One vector is turned by the same rotation once a step. Each row is the vector after some number of steps, and that number follows the row.
The counts run from 0 to 370.
[118  85 154 124 132 158 136 130 110 154 158 169  88  91 122  92 152 153
  59 126 134 163 152  79 154 104 140 101 126 118 126 114 122 112 139 195
 156 143  86  94 106 141 166 149 108  38 121 158 145 148 116 128 176 102
 161 106 167 160 112 132  65 114 142  49 152 159 147 116 133 151 114 174
 133 147 112 120 125 181  77 140 108  94 148 142 156]
180
[125  75 136  84 101 108 130 159 157 110 135 105 132 106  98 119 143 121
 123 119 101 147 139 133  93  94 120  94 149 117 130 119 121 208  90 112
 149 114 105 161 124 108 135  56 155 128 113 134 139 169  95 142 160 114
 103  96 120  64 140 119 146  96 172 129 147 131 131 134 184 119 124  82
 121 156 138  88 126 123 127 167 143 185 142 148 132]
162
[122  94 143 106 155 133 150 148 126  99 138 121 109 128 131 148  99 155
 174 159 120 171 115 167  79 107  81  93 152 115 136 110 145 180 126 105
 154 118  96 147 181 113 157 161 117  82 125 118 132 100 142 199 165 100
  61 108  96 134  98 102 138 147 154 122 161 165 139 176 134 156 152 130
 122 150 143 131 144 162 143 161 148 124 158 162 147]
195
[172  99 118 137 154 153 119 130 130 163 122 152 129 136 108 133 144 152
 121 128  64 153 151 121 145 153 145  99 136 130 110 103 142 135 128 180
 162 161 141  85  72 113 191 131 128  75  98 151 114 123 129 165 160 127
 175  88 163 150 126 172 105 127 158  65 149 125 155 129 156 149 101 157
 119 176 109  80 130 141  96 166 164  96 162 133 146]
179
[156 104 177  95 145 121 159 116 141  72 125 160 153 131 124 152 124 117
 125  66 153 136 109 180  85 133  74  81 124 151 145  89 136 176 127 136
 154 163 123  90 175 104 134 109 103  39 172 191 107 188 112 154 124 122
 131 143 145  65 111 144 146 145 123 134 123 169  96 104 149 144 133 155
 138 164 158 105 150 136 132 122 100 129 132 117 105]
189
[163  76 130 125 148 125 154 119 112 120 150 139 103 130 130 118  44 148
 154 150  60 159 120 130 137 136 142 115  79 138 145 152 125 100  94 120
  92 108 105 146 167 144 104 128 156 125 134 109 116 132 139 100 158 129
  86  76 123  99  80 140 132 149 166 113 137  99  69 141 161 129 145  94
 120  96 115 125 136  90 151 132 120 171 112 116 133]
157
[127  92 105 111 124  85  94 149 108 161 121 178 121 139 174  92 117 165
 110 128  60 152 120 149  94 144 112  76  97 113 104 103 119 107 167 135
 127 127 123 132 147 150 130  80 126 139  79  84  97 154 117 109  98 142
 146 129 199 143 132 128 142 151 148 154  86 128 130 145 160 164 143 148
  69 121 112 138 141 149 119 156 137 183 160 138  81]
270
[144 117 108 112  59 111 104 109 121  83 125 139 108 150 128 142 107 152
  92 102 115 171 178 205  84 168 121 118 137 103 130 114 197 117 175 149
 150 150 172 125 159 156 141 140 111 115 120 139 112 116 132 122 137 130
 177 147 124 112 173 183 156 135 161 140  58  97 118 157 150 131 108 172
  93 165 145 152 145 126 186 149 140 178 111 110 113]
71
[ 93 138 132 111  56 118  64 111 125 106 112 124 171 186 136  99 169 161
  65  95 117  98 168 127 106 157 166  99 152 160 105  96 176  88 131 179
 107 122 162 141 119 166 158  70  99 116 117 178 160 100 121 114 120 114
 163 147 124 127 164 145 120 148 107 122  78 147 125 129 156 120  92 146
 115 108  95 142 125 134 140 153 117 189 118  93 104]
64
[125  93 170  84 117 123 175 138 143 149 153  61  93 125  90  98 106 136
 115 148 115 135 124 100 145 143 112 111  92 130 140 135 119 173 127 120
  76 153  67 138 189 146 121 114 131 126 140 106 145 184  69 100 179  91
  69  56 149 122 103 110 134 151 118 133 152 109 106 151 144 127 137 137
 155  99  80 105 145  93  90 173 135 152 126 122  89]
354
[115 172 126 167 144 122 109 178 119 159 109 182  99  96 163 112 119  96
 135 143 118 138  84 103 122  67 100 176 133 152 140  90  77 130 155  79
 142  87 104  74 108 130  80 127 109 123 133 130 104 147 143 146  93 146
 121 125 127 136 128  87 107 100 146 144 144 147 151 107 112 137 114 129
 149 131 146 184 126 200  99  92 108 101 138 150 132]
114
[148 128  92 130 142 169 112 154 107 166 140 160 123 116 158 136 103 106
 165 144 123 138 152  96 128 170 127 159 109  88 119 150 146 102  95 115
 168 131 168 159  65  83 119 199 146 174  73 124  90 160 152 151 102 145
 100 117 114 149 143 134 130 144 137 102 101 111 173 155 123 151 114 145
  93 121 116 115 121 137 130 110 143  75 136 135 128]
285
[172  80  82  85 134 155  87 145 102 109 147 163 125 161 153 196 104  93
 164 139  77 140 150 172 174 137 171 167 121 122 122  81 184 124 145 118
 126  85 157 130 156 110 138 184 113 159 174 101 139 100 157 155 107 118
 138 166 120  95 103 106 170 153 144 121 131 126 134 148 142 106 137 130
 110 120 148 141 131 126 155 114 164  93 111 109  72]
104
[151 153 168 174 119  80 181 159 154 158  79 136 105  99 133 106 114 129
 137 115 154 179 111 122 105 139 111 129 131 120 145 133  81 200 108 154
 126 114  64  93  96  76  85 109 174 139 119  82 108 172 116 122 156 134
  89 100 129 141 120 125 120 107 147  68 135  88  80 148 159 174 138 122
 192 162 111 121 136 124 118 153 150  90 124 135 129]
160
[123 142 150 101 126 171 105 177 134 125 173 145 111  84 108 119 129  99
 126  86 159 119 139  55 117 117 138 149 102 165  91  77 135 108 163 108
 123 146 132 117 161 136  94 141  89 161 185 133 157 161 120 117  74 129
 167 131 111 136  98 116 132 134  80 109 116 149 177  82 124 107 125 145
 105 106 147 150 106 132  89 128 111 111 106 126  76]
102
[127 153 171 106 160  95 177 159 150 147  61 103 100 128 103  79 139  99
  77 147  97 136 127  92 125 160  95  98 184 137 107 119  85 154 153 114
 136 107  91 111  72 102 144 150 128  86  99 149  96 136  95 113 162 136
 130  92 157 128  90 137  85 140 150 139 158 151  91 101 111 152 129 171
 117 178 104 127 120 163  89 122 104 130 138 154  91]
7
[142 166  94 146 110 115 165  80  96  63 117 120 161 172 146 170 134 106
 133 120 120 120 124 168  85 127 103 126 147 153 152 150 149 133  91 119
 151 131 164 121 167 154 141 147 106 102 199 162 126  71 137 141 112 120
 163 153  95  78 121 128 142 139 143 166 143 132 103 141 129 120 126  89
 117 161 204 150 150 104 168 101 121 123 118 123 149]
223
[135  58 153  64 144 186  59 176  69 124  98 155 154 195 138 138 111 109
 127 142 150  99 147  96 131 139 138 132 117  97 124  90 136 118 159 115
 130 102 140 150 119  87  68 160 128 159 115  80 137 168 146 124  63 139
 117 115 151 135 110  89 120 140  87 102 110 169 157 115 150  94 113 105
 103 120 140 127 150 145 154  77 123 105 107  99  45]
283
[173 102  79 123 172 130 159 119 107 141 146 186 105 173 144 151 103 112
 139 135  89 141 143 113 167 124 115 195 110 126 114 154 146  89 165  77
 129  95 168 134 125 102 117 205 118 148 134 135 121 132 162 137  97 163
 128 123 146 113 115 136 126 108 199 165 115 138 141 147 100  81 132 146
  90 126 152 172 107 152 130  73 104 136 125 130 198]
112
[106 122 112 143  89 147 143 124 117 167 172 135  75 102 107  78  85 165
  92  66 137 156 152  96 108 125 100 124  89 144 146 156 139 142 206 139
  96 148 119  83 196 142 144 164  90 153 169 120 100 167 119  91 133 115
 157 129 152 183  92 163 127 157 149 130  87 106 132 137 144 125 165 152
 122 132 132 146 121 124 123 154 123 129 154 132 185]
74
[129 151 115 155  73 155  45 151 113 148 132 148 117 122  99  78 166 173
  96  92 125 101 116  79  74  90 148 114 129 158 138 116 129 117 166 171
 110 170 107 101 142 144 121  97 104 121 167 135 147 155 122 129  87  59
 157 154  98 165 149 128  92 122  80 131  85 122 175 126 147 141 128 125
 142 105 139 143 103 131 123 164 122 134 126 114 151]
254
[147 162 132 155 110 117 146 152 151 124 109 138 133 129 155 144 157  70
 138 133 140 124 126 104 144 144 150 178 117 100  96 166 105 139  97 118
 128  91 177 136  68  72  80 151 161 159 109 116 157 145 128 115 128 163
 112  99 157  97 118 103 121 126 151 112 108  72  82 123 111 114  75  95
 133 133 125 141 128 105 152  82 138  89  74 113 137]
132
[137 123 139  88 129 128 133 168 127 193 139 107  91  79 109  89 162  98
 106 113 155 129 112  50 109 135  99 117  63  96 123 121 104 134 124 114
 154 190 148 130 146  98 138 111 132 177 138 115  93 216 102 100 107 123
 115 107 110 125  99 138 149  98 116 146 126 108 156 104 138 111 115 116
 109 147 145 110 101 118 136 122 153  73 128 141 133]
280
[137 178 140 180  78 175 103 133 112 141  99 105 139 137 135 138 183 144
  92  96 125 168 113 102 124 142 139  98 134 108 154 158  91 141 125 159
 100 177 121  72 116 141 125 127 113 120  91 127 114 111 129 111  92  56
 126 118  99 165 138 131  64 151  99 106 102 112 162 114 150 141  97 118
 142 152 188 161 154 115 120 133 133  93 107 119 149]
61
[127  58 145  63 189 148 108 140 153  90 127 118 156 110 117 157 154 154
 139 140 106 155  95 131 157 124 114  82 164 105  94 103  99 170 130 103
 118 104 115 185 136 122 183  86 124  88 120 140 151  93  87 184 149 121
  70 113 169  81 133 122 132 131  99 139 155 180 139 138 129 119 162 163
 102 132 104 127 117 155 116 150 137 153 161 131 113]
10
[165 109  95 133 168 115 160 119 131 169 117 154 122 115 164 127 127 115
 131 150 146 161 115 135 145  99 121 170 129  64 125 122 105 117 176 141
 145 130 122 121 132  72 121 148 147 114 147 108 132 158 120 127 156 169
 143 145 190 120 125 147 149 116 210 133 124 106 108 140 114 111 121 134
 131 158 117 176 136 171 159  51 143  71 138 136 150]
305
[128 110 175 111 124 173 141 148 136  83 149  99  85 137 137 138 167  83
 128 132 143 154 135  80 129 152 104 100 176 151 134 119 132 151  59 136
 130 122  74 148 130 116 119 154 144 108 127 155 109 178  81 149 160  75
  89 100 127  75 133 133 147 155 108 136 159  97 103 170 214 129 109 125
 128 136 107  91 123 111  99 128 157 150 128 115  97]
169
[147 108  75 154 131 110 148 121 108 146 139 185 158 152 150 139 119 181
 173 126  98 148 132 128 141 131 176 154  87 101 124 156 145  77  84 179
 144 152 138 123 112 122 129 117 147 138 124 127 138 150 142 110 150 139
 157 143 153  96 172 170 152 111 242  97 102 115 132 132 128  89 116  87
 122  99 105  94 114 101 117 131 137 146 142 124 193]
145
[112 109 200  97 122 153  99 133 110  88 135 131 145 157 128 161 120 142
 127 137 121 125 135 110 164 158 147 128 128 149 148  81 180 129 107 160
 133 101  96 128 117 123 110 175 108 122 147 131 157 142 120 150 157  81
 120 113 150 115 119 129  99 169 110  63 165 157 121 147 157 124 107 142
 156 105  85  93 155  99  71 178 141 119 117 118  37]
176
[147 142 104 135 150 108  90 180 117 137 105 183 133 149 169 136  86 113
 164 161  50 107 106 157 127  95 144 170  95 162 106  79 130 126 154  75
 149  54 154  95 105 124  96 147 136 153 134  86  98 124 149 110 101 160
 161 139 164  76  85 137 120  91 175 153 156 180 114 100 124 127 116 124
 112 185 165 123 149 148 107 111 117 110 143 138  91]
303
[110  82 110 109  96 179  84 197 147 151 158 164 106  53 132 124 113 118
  90 110 137 140 159  47 137 117 145 128 131 133  86  85 128 117 151 132
 133 133 137 144 126 130 157 100 104 153 151 161 155 140 102 156  89 137
 156 163  90 153 126  99 130 104  96  82  97 146 204  99  86 103 141 170
  88 118 135 135 108 176  98 119 117 116 113 136 109]
101
[132 146 126 172  92 169 126 149 109 145 188 108  95 106 128  91 112 152
 125 100 147 142 132  68  97 113 145 124  93 134 137 166 126 127 105 138
 108 150 118 145 169 171 106 169 140 159 141 108 150 167 126 120 117  95
 108  80  67 193 123  83  88 158  58 110  89  86 150 119 140 170 121 142
 124  86 131 163 119  86 154 145 159 126  89 113 155]
247
[134  78 151 135 157 165 129 115 114 169  83 176 138 162 116 161 148 154
  90  86 130 132 141  68 158 183 158 108 115 102 118 153 107 100 119 213
 121 164 128 121 113  89 135 109 125  94 105 127 137 141 130 146 164 130
 106 124 151 159 123 151  97 132 118  63 129 118 137 135 142 105 146 144
 154 118  54 101 120  84  95 103 161 117 131 132 129]
172
[139 160 132 155 173  92 117 143  91 150 109 195 125 146 168 142 114 131
 135 140 117 150  96 153 100 101 111 151  98 133 113 104 110 142 187 102
 137  84 139  85 114 121 120 166 135 102 136  76 105 148 149  79 149 162
 159 130 193 116  97 124 142  93 174 140 151 152  93 103 130 149 113 144
 146 135 111 150 167 124 129  50 151  93 123 135 124]
304
[161  50 142  79 130 153 104  97 119 114 132  91 123 148  98 118 120 128
 114 114 121 136 129 164 130 145  78 115 100 104 151 124 123 131 140  82
  97 178 164 137 186 145 128  93 121 136 138 127  76 157 146 100  72 101
  74 140 103 124 137 115 156 163  98 170 109 127 135 143 152  85 161 115
 100 129 186 125  92 122 173 146 121 153 119 128 121]
83
[157 173 136 161 110 162 149 139 124 148 117 155  92 102 114 122 105 110
 148 105 162 137 127  53 158 150 140 176 121 116 147 159 126 138  61 154
 152 162 125 114  86 110  52 150 156 184 166 138 145 144 152 117 152 123
 134 117  94 126 105 144 118  85 169  90 134 103 107 119 123 110  88  74
 156  87 189 126 119  95 109 123 136  85  96 131 184]
140
[125  89 129 119 137 164  93 157  88 161 117 186 154 141 149 142 117 101
 105 126 134 106 130  65 164 144 156 146  98 137 109 113 119  57 142 139
 118 122 159 118  80 101 101 144 117 115 134 155 134 121 152 129  93 167
 146 129 168 127 134 145  66 124 100 124  98 164 143  89  74  87 117 124
  97  93 140 126 119 153 111 102 118 118  89 113 108]
291
[165 144  91 176 166 134 124 151 112 180 171 175 101  93 161 122  94 121
 118 102 150 146 122  99 104  87  96 167  99 112 160  95 140  97 129 141
 150 153 153  78 143 109 118 173 107 111 160 115 104 174 119 126 105 144
 143 139 115 138 133 142 137  92 170 147 116 131 168 108 112 159 111 145
 132 141 149 123 112 151 137 104 141  76 141 160 166]
107
[105 140 139  94 132 140 173 102 157 109 134  91 184 152 142 161 132 113
 124 132 127 123 188 143 130 168 154 147 137 114  95 140 165  96  99 146
 129 121 194 200  96 120 159 141 155 123 107 168 168  84 122 178 133 178
 121 111  99 110 125 116  97 181 111 111 110 175 125 123  79 102 103 135
  83  95 119 156 130 122 163 100 125 128  98  96  99]
211
[161  87 128 101 125  90 155 127 125 104  74 153 129 114 113 106  72 158
 116 165  96 127 150 142 136  98 129 111 120 134 141 148 130  99 120 125
 138  56 117 171  97 120  90 128 175 150  97 127 112 114 157 166 174 181
 109  76 127 111  96 128 127 123 165 117 140  95  65 144 143 141  94 143
 120  95 103 129 122 118 144 135 154 181 118 101 124]
158
[118  69 152  64 170 121 126 145 158 107 102 137 180 145 110 147 136 135
  97 145 108 112 112 141  99 141  93  99 106 159  84 104 113 117 137 104
 107 111 109 159 123  90 133  61 121 106 125 164 131 114 117 131 136 160
  78 109 161  98 119 124 115 145  63 128 132 205 117  92 122 118 142 155
 114 108 126 106 129 124 114 117 128 173 129 120  82]
11
[153 129 110 105  89 123 102  93 123 189 107 134 111 115  99  59  93 142
 138 114  74  91 196 143 147 124 158 139  94 128 128 110 151 109 188 100
 118 116 152  83 118 158 119 143 143 183  97 120  86 122 174 129  91 169
 153 152 118 157 117 176 126 139 173 164  73  91 156 145 114 127  99 131
  99 104 118 162 111 141 139 168 111 119 138 116 109]
265
[104 158 145 154 113 151 146  91 120 112 172  99 125 144 127 159 156 121
 121  85 161 155 137  95 133 111 134 144 135 171 127 117 133 137 102 148
  91 158 113 143 174 138 141 174  80 108 204 184 161 121  92 115 163 107
 138 149  99 104 111 135 108 153 130 159 159 181 127 131 119  94 130 136
 143 103 128 129 113 114  84 122 115 130 144 137 169]
29
[128  93 162 156  85 148 133 138 105 136 128 116  61 121  97  98  84 130
 118 110 147 174 112 153 146 131  88 144 138 107 172 123 123 176 173 132
 107 170 106  94 176 145  74 165  92 136 101 119 100 143 129  90  97  87
  93 120 139 172 109 113 140 132 152 119  86 105 136 157 130 107 146 164
 130 146 192 183 162 150 109 129  83 130 157 130 115]
267
[120 175 168 112 170 119 135 133 132 103  53  99 160 173 150 153 149 109
 123 177 104  95 119 163 111 181 134 119 175 142  72 114 124 114  97 116
 143  92 164 168  62 127 118 136 128 118 102 174 115  91 135 171 137 136
  85 108 119 110 118 116  88 156  93 125 155 146 129 156  97 140 108 143
 117 138 133 143 141 128 115 128 106 120 111 129  65]
204
